Each path below is one point turned by a fixed rotation once a step. After each direction that follows a path, write how fast that rotation turns it, in deg/step (0 if it stays still).
Each turn is a multiple of 5 degrees from 10 to 175, or 0.
Each row of a path follows its step; steps can be skipped.
Rotation 1:
step 1: -0.33	+0.34	+0.65	+3.28	+3.18	+1.89	-3.13	+0.13	-0.45	+2.67	-3.48	+1.96	+3.09	+0.38	+3.62	+1.43	-2.68	+2.03	+0.62	+1.05	+1.16	-2.21	+1.21	+0.87	+1.27	+1.85	+0.39	-0.89	+0.71	+0.25	-0.93	+2.10
step 2: -1.41	-4.60	+1.25	-0.05	-3.12	-0.27	+1.22	+0.45	+0.95	-1.22	-3.54	-1.36	+1.00	-0.47	+0.65	-0.13	+1.43	+0.04	+0.71	+1.68	+4.21	+1.63	+2.40	-0.09	-1.16	-1.96	-2.01	+2.20	+0.63	-3.41	-0.66	-1.76
step 3: -0.83	-0.84	-1.44	+0.87	+3.29	+0.20	-0.93	+2.58	+1.10	-2.02	-3.38	-2.44	+1.56	+0.89	+3.56	+2.81	+0.34	-1.27	+3.38	-0.45	-2.33	+0.39	-2.32	+1.23	+0.56	+1.80	+3.32	-1.31	+0.50	+0.75	-2.12	-0.25
step 4: +0.69	-2.86	-3.99	+2.70	+0.40	-2.17	+0.14	-5.46	+0.02	+2.16	-0.72	+0.24	+1.61	-0.88	+1.26	-1.21	+0.99	+0.34	+1.70	+0.40	+3.46	-0.74	+0.47	-0.83	+1.66	-0.94	+0.01	+0.36	+0.23	-4.15	-0.14	-0.16
step 8: +0.41	-1.09	-1.06	-0.13	+0.71	-3.73	+2.40	-2.53	+1.85	+0.91	-3.03	-3.47	-0.99	+1.08	+0.27	-1.76	+2.37	-0.29	+0.02	+0.13	+0.23	-2.15	-3.78	+0.10	-0.30	+0.23	-1.24	-1.32	+0.88	-0.03	+2.95	+4.31
step 9: -0.44	+1.07	+0.52	+2.63	+0.23	+0.33	-0.29	+0.57	+2.26	-0.14	+3.71	-0.50	+2.35	-0.11	+5.61	-3.33	-0.50	-0.71	-2.91	+1.77	-0.90	-0.82	+3.07	+2.26	+1.08	+1.01	+1.69	-0.25	-1.28	-1.54	+0.60	+1.35
step 10: +0.45	-1.64	+1.76	-2.55	+0.51	-1.36	+0.42	+1.60	+3.50	+0.53	-2.79	+1.53	-0.75	+0.02	-0.99	-2.44	+4.26	+0.12	-0.31	-0.83	+0.34	-0.55	+1.50	-0.24	+1.36	-2.37	-2.75	-1.24	+2.67	-0.50	-2.54	+4.21
step 11: -0.05	+0.48	+1.86	+0.63	+0.03	-3.41	-0.21	-0.05	+0.65	+0.24	-2.16	-3.12	+2.76	+1.10	+0.10	-1.24	-1.47	-1.33	+0.03	-0.13	-3.02	+0.03	+2.54	+5.64	-0.63	-0.15	+3.80	-1.00	-0.16	+0.22	+2.85	+0.04
step 12: -1.62	-0.25	-3.78	-1.49	+2.27	-0.40	+4.34	-1.54	+1.84	+0.16	-0.94	+0.81	+0.02	-1.31	+2.40	-0.27	+2.37	+2.19	-0.46	-0.43	-1.00	+0.66	+3.45	-0.75	+0.62	-0.14	-1.21	+2.74	-0.81	-0.57	+0.51	+4.83
Directions:
+0.07	-0.18	+1.11	+1.49	+0.63	-0.55	+0.46	+0.01	+0.00	+1.09	+0.59	-0.32	+0.88	+0.60	-0.48	+0.38	+0.42	+0.34	+0.45	-0.55	+0.74	-0.15	-0.30	+0.40	+0.75	+0.96	+1.12	+0.02	-1.54	+1.18	+0.17	+0.11
140
-0.17	-0.08	+0.79	-0.69	-0.41	+0.77	+0.73	+0.35	+0.13	-0.03	+0.49	+0.65	-0.68	+0.72	+0.79	+0.49	+2.46	-0.02	+0.47	-0.99	+0.05	+0.83	+0.44	-0.53	-0.14	-0.15	-0.42	+1.14	-0.54	-0.59	+0.11	-0.20
145
-0.63	-1.09	-0.74	-0.57	+1.25	+0.13	+0.46	-0.39	-0.16	-0.48	+0.15	+0.65	+0.89	+0.82	-0.97	-0.51	+0.22	-0.05	+0.93	-0.08	+0.49	-0.80	-0.34	-0.46	-0.27	+0.01	-1.78	+0.33	+0.21	+0.98	-0.11	+1.20
170
-0.77	+0.35	+0.52	-0.63	+0.70	+0.23	+0.54	-0.33	+0.16	+0.05	+0.41	+0.01	-0.09	+0.80	-1.47	+1.17	-0.65	-0.53	-1.49	+0.22	-1.06	-0.57	-0.08	-0.53	+1.58	-0.76	-0.03	+0.70	-0.37	-0.65	+0.16	-0.46
10
+0.10	-0.49	-0.51	+0.29	+0.79	+0.54	-0.80	-0.21	+0.44	-0.50	+0.89	-1.16	-0.42	+0.73	-0.37	-0.52	+0.86	+0.11	-0.38	-0.07	+1.07	-0.22	-0.89	-0.52	+0.40	+1.25	+0.66	+0.07	+1.67	-0.80	+0.27	-1.02
25
Rotation 2:
step 0: -3.25	+0.02	-2.11	+2.09	-0.37	+1.33	-0.17	-1.48	+1.19	+0.28	-2.26	-4.36	+1.25	-3.41	-0.87	+0.61	+1.31	-1.18	+0.44	-0.92	+1.01	-2.42	+0.91	-0.85	-1.40	+1.68	-0.03	+3.39	+4.91	+0.03	-0.68	+1.63
step 1: -2.11	-2.91	+1.35	+2.33	-2.83	+2.38	-0.93	-0.84	-3.20	-1.24	-0.74	+1.47	+0.72	-0.16	+1.34	+1.36	-0.83	+1.14	-1.93	-0.73	+1.29	-3.67	+2.28	-0.38	+2.47	-3.08	+0.35	+0.31	-2.04	-2.27	-0.75	-3.65
step 3: -3.67	-1.91	-1.83	+1.45	-3.92	+2.57	-0.10	-0.21	-3.91	+2.08	-3.72	+0.32	-1.08	+0.62	-0.65	-1.12	+1.36	-1.92	+1.61	+1.23	+0.46	-0.16	+1.32	+0.31	+0.51	-0.36	+0.87	+2.01	+2.13	-0.14	-1.60	-3.67
step 4: -2.06	-3.58	+3.38	+1.51	+1.94	+3.62	-0.44	+0.58	+2.95	+0.05	-0.60	-1.38	+1.09	-3.09	+0.17	+4.34	+0.16	+0.06	-0.99	-1.45	-0.22	-3.88	-0.63	-1.18	-1.08	-0.26	-1.46	+0.33	+1.32	-2.16	+0.08	-0.54
step 5: -0.55	-3.51	-2.47	+0.41	-2.47	-1.14	+0.92	-3.60	-2.17	+2.53	+0.36	-0.28	+1.81	+0.60	+1.98	-2.97	+0.38	+2.29	+0.92	+0.94	+0.16	-2.26	+2.13	-0.96	+0.74	-0.44	+1.32	-0.33	+2.62	-3.89	+0.81	-2.99
step 7: -3.16	-6.20	-0.02	-0.47	-2.61	+0.22	-3.48	-1.76	+0.36	-1.48	+0.21	-1.16	-0.02	-1.32	+0.96	-1.41	+3.10	-0.28	+2.49	+0.31	+0.62	-3.77	-0.34	+0.36	-0.62	-1.71	-0.12	+1.06	+0.11	-0.15	+0.21	-2.33
step 8: +0.49	-2.93	+0.21	+3.40	-1.23	+2.02	+1.90	-0.05	+1.29	+0.36	-1.24	-2.10	+1.84	+1.01	-0.07	+2.89	-1.16	+2.39	-2.80	-0.46	+0.02	+0.12	+2.87	+0.23	+2.37	+0.35	+0.33	+0.78	+5.44	-3.12	+0.14	+0.91
step 9: -3.77	-0.11	-0.19	+2.04	-1.52	+1.28	-0.48	-2.73	-2.97	+1.42	+0.28	-2.27	-1.73	-2.79	+0.15	-3.25	-0.10	-1.21	+1.20	-0.05	-1.28	-4.80	+3.32	-1.92	-1.46	-1.58	+0.70	+1.13	-0.79	-0.98	-0.99	+0.51
step 12: -3.00	+0.13	+1.26	+3.06	-2.05	+3.32	+0.25	+0.55	-0.80	+2.45	-3.25	-1.06	+1.49	-0.09	-0.03	+1.38	+1.97	-2.23	-1.64	+1.34	+1.09	-1.84	+2.30	+0.44	-0.91	-1.29	+0.91	-3.60	+1.40	-4.26	+0.94	-0.50
Directions:
-0.25	-0.56	-0.61	+1.56	+0.29	-0.44	+0.33	+0.25	+0.00	-0.58	+0.50	+0.68	-1.19	+0.28	+0.75	-1.06	+0.15	-0.27	+0.32	+0.24	-0.07	+0.08	+0.06	+0.77	+0.74	-0.07	+1.02	-0.61	-0.74	-0.34	-1.28	-1.65
175
-0.47	+0.39	+0.16	+0.27	-0.56	-0.02	+0.58	-0.62	-0.11	+0.83	-0.22	+0.81	+0.10	-0.24	-1.65	-1.46	-0.67	-1.23	+0.62	+0.27	-1.11	+0.39	+0.23	+0.29	+0.04	+0.02	+0.19	-1.23	+0.30	-0.61	-0.25	+1.38
110
-1.34	+0.77	+0.14	+0.78	+0.33	-0.40	-0.11	+0.85	+2.07	+0.67	+0.30	+0.49	+0.38	+1.11	+0.27	+0.71	-0.90	-0.82	-0.76	+0.59	-0.01	+0.10	+0.05	+0.27	+0.50	-0.32	+0.18	+0.83	+0.17	-0.52	+0.90	+0.04
170
-0.82	+1.09	+2.02	+0.40	+0.43	+0.24	-0.73	+0.07	-1.46	-0.30	-1.01	-0.48	-0.60	+0.24	+0.14	+0.44	-1.39	+0.43	+0.24	-0.02	-1.00	-0.05	+0.08	+0.13	-0.12	-0.46	+0.79	+0.39	-0.15	+0.45	-0.42	-0.31
135
-1.35	+0.68	-0.11	-0.41	+0.48	-0.96	-0.11	-0.90	+1.27	-0.20	+0.51	-1.34	-0.52	-1.06	+1.00	-1.02	+0.15	+0.01	+0.69	-0.32	-0.87	-0.87	-0.48	-0.26	-0.93	+0.79	-0.26	-0.03	+0.06	+0.36	+0.02	+0.03
160
+0.36	-0.22	+0.09	+0.94	-0.91	-0.51	-1.11	-0.30	+0.37	-1.87	+0.96	-0.77	-0.13	+0.31	-0.12	-0.54	+0.00	+0.15	-0.09	-0.16	+0.30	+0.30	+1.34	+0.32	+0.23	-0.73	+0.34	+0.67	+0.25	+0.40	-0.12	+1.77
40
Rotation 3:
step 0: +1.94	+0.38	-0.30	-2.56	-0.39	-2.80	+0.45	-2.24	+1.16	+1.85	+0.76	-1.45	-0.14	+0.06	+2.42	-3.91	-0.43	+2.18	+0.50	+0.57	-0.23	-0.87	+1.18	-1.35	-3.69	+1.71	-1.21	-3.01	-2.82	+1.33	-1.19	-0.96
step 3: +2.67	-0.80	+1.53	-2.84	-2.12	-2.18	+0.02	-0.26	-2.04	+2.76	-0.77	+1.87	-1.06	-2.43	+0.67	-0.27	-2.59	+1.58	-0.62	+0.20	-0.15	-2.45	+3.15	-0.46	-1.70	-0.62	+1.01	-0.28	-2.48	+1.53	-1.13	-3.29
step 4: -0.04	+0.38	+1.12	-2.86	-3.03	-0.95	+0.15	-0.43	-1.56	+0.06	+0.52	+0.17	+1.35	-2.86	+1.81	-2.42	+1.03	+0.55	-1.10	-1.12	-1.26	+3.97	-2.60	-0.58	-1.03	+3.64	+1.98	+1.93	+0.51	+1.04	-0.96	-2.54
step 5: +0.74	+1.00	-2.12	-1.27	+1.74	-2.12	+0.67	-2.26	+2.89	+1.74	+0.00	-1.39	+1.18	+1.19	+4.28	-3.69	-1.79	+0.60	-2.86	+0.94	-0.33	-0.53	+1.11	+0.54	-2.87	+1.45	+0.30	+0.09	+0.98	+1.08	-1.96	-1.01
step 6: +3.43	-0.26	+0.85	+1.04	-1.00	-2.20	-2.65	-1.97	-1.79	+2.03	+2.16	+1.50	-0.30	-0.56	+1.12	-0.40	-1.15	+1.85	-2.23	-2.82	-0.88	-0.03	-0.59	+0.37	-1.20	-0.63	-2.62	+1.27	-3.64	+2.44	-2.42	-0.98
step 8: -0.08	+0.39	+1.00	-2.74	+0.17	-1.15	+0.92	-0.32	-0.16	+3.23	+0.18	+2.24	-0.78	+0.04	+0.62	-4.35	-1.60	+0.45	-1.44	-0.26	-1.01	-1.80	+1.66	-0.81	-3.99	-0.41	+2.57	-2.82	-0.90	+0.20	-0.46	-3.29
step 9: +1.85	-2.40	-0.79	-4.28	-1.54	+0.31	-1.08	-2.19	-1.39	+1.63	+0.47	-0.26	-0.73	-2.67	+1.27	-0.69	-0.32	+0.39	-0.90	-1.82	-0.26	+4.32	-1.09	+1.68	-0.98	+1.44	-0.03	+0.61	-1.57	+2.01	-3.22	-1.66
step 10: +0.43	+1.26	-1.76	+1.38	-1.71	-3.21	+2.55	-0.31	+2.61	+1.35	-0.33	+1.09	+2.16	-0.17	+2.95	-1.32	-1.32	+0.53	-3.65	-0.59	-0.38	+1.21	+0.43	+1.92	-1.45	+1.09	+0.84	+3.45	+2.09	+0.62	-2.32	-1.61
step 11: +2.60	+2.88	+0.30	-1.57	-0.41	-3.57	-3.02	-0.23	-1.86	+0.95	+0.25	+1.51	-0.81	+0.67	+2.87	-1.74	-0.06	+2.19	-1.36	-0.15	-0.77	-2.76	+0.69	+0.77	-2.34	-1.26	+0.48	+0.70	-3.42	+2.28	-0.43	-1.32
Directions:
-1.24	+0.22	-0.30	+1.02	-0.33	-1.35	-0.88	+0.04	+0.34	+0.36	+0.38	+0.68	-0.33	-0.06	+0.09	+0.75	-0.29	+0.35	+1.71	+0.19	+0.64	-0.36	+0.39	+0.44	+0.64	-0.31	-0.49	+1.01	+0.01	+0.23	-0.35	-1.66
90
-0.54	-0.98	+0.39	+0.03	-0.77	-0.55	+0.96	-0.83	+0.74	-0.72	+0.77	-0.99	-0.26	+0.93	+1.06	+0.30	+0.13	-0.52	+0.23	-0.67	-0.46	+1.01	+1.33	+0.48	-0.11	+0.05	+0.43	+0.46	-0.05	-0.23	+1.59	+0.07
140
-0.15	+1.17	+0.30	+1.02	-0.04	+0.60	+0.29	+0.11	+1.51	-0.60	-0.34	-0.06	+0.17	-0.74	-1.07	+0.08	-0.44	-0.56	-0.28	+0.12	+0.09	+0.64	-1.13	+0.58	-0.87	+1.03	+0.88	+1.13	+0.75	+0.64	+0.78	-0.45
130
+0.65	-0.67	+1.37	-0.34	-0.06	+0.70	-1.75	-0.13	-1.22	+1.01	-0.19	-0.16	-0.87	+0.25	-0.37	+0.88	+0.51	-0.51	+0.35	-0.43	+0.04	+0.98	-0.21	-0.17	-0.50	+0.33	-0.17	+1.40	-0.41	+0.66	+0.34	+0.23
135
+1.50	+0.14	-0.18	+1.01	-0.09	-0.96	-0.12	+0.37	-0.16	-0.33	-0.23	+0.53	+0.25	+0.33	-0.32	+0.88	-0.12	+0.52	-1.46	-0.55	-0.11	-0.51	+0.36	+1.37	+0.65	-1.38	-0.30	+0.85	+0.40	+0.56	+0.48	+0.97
85
-0.28	-0.50	+1.04	-0.69	+0.29	+0.55	-0.35	-0.27	+0.45	+0.12	+0.93	+1.00	-0.34	-0.31	-1.64	+0.90	-0.14	-0.12	-0.32	-0.85	-0.81	-0.47	+0.67	+0.88	-0.14	-0.19	+0.06	-1.41	+0.94	-0.84	+0.06	-0.92
65
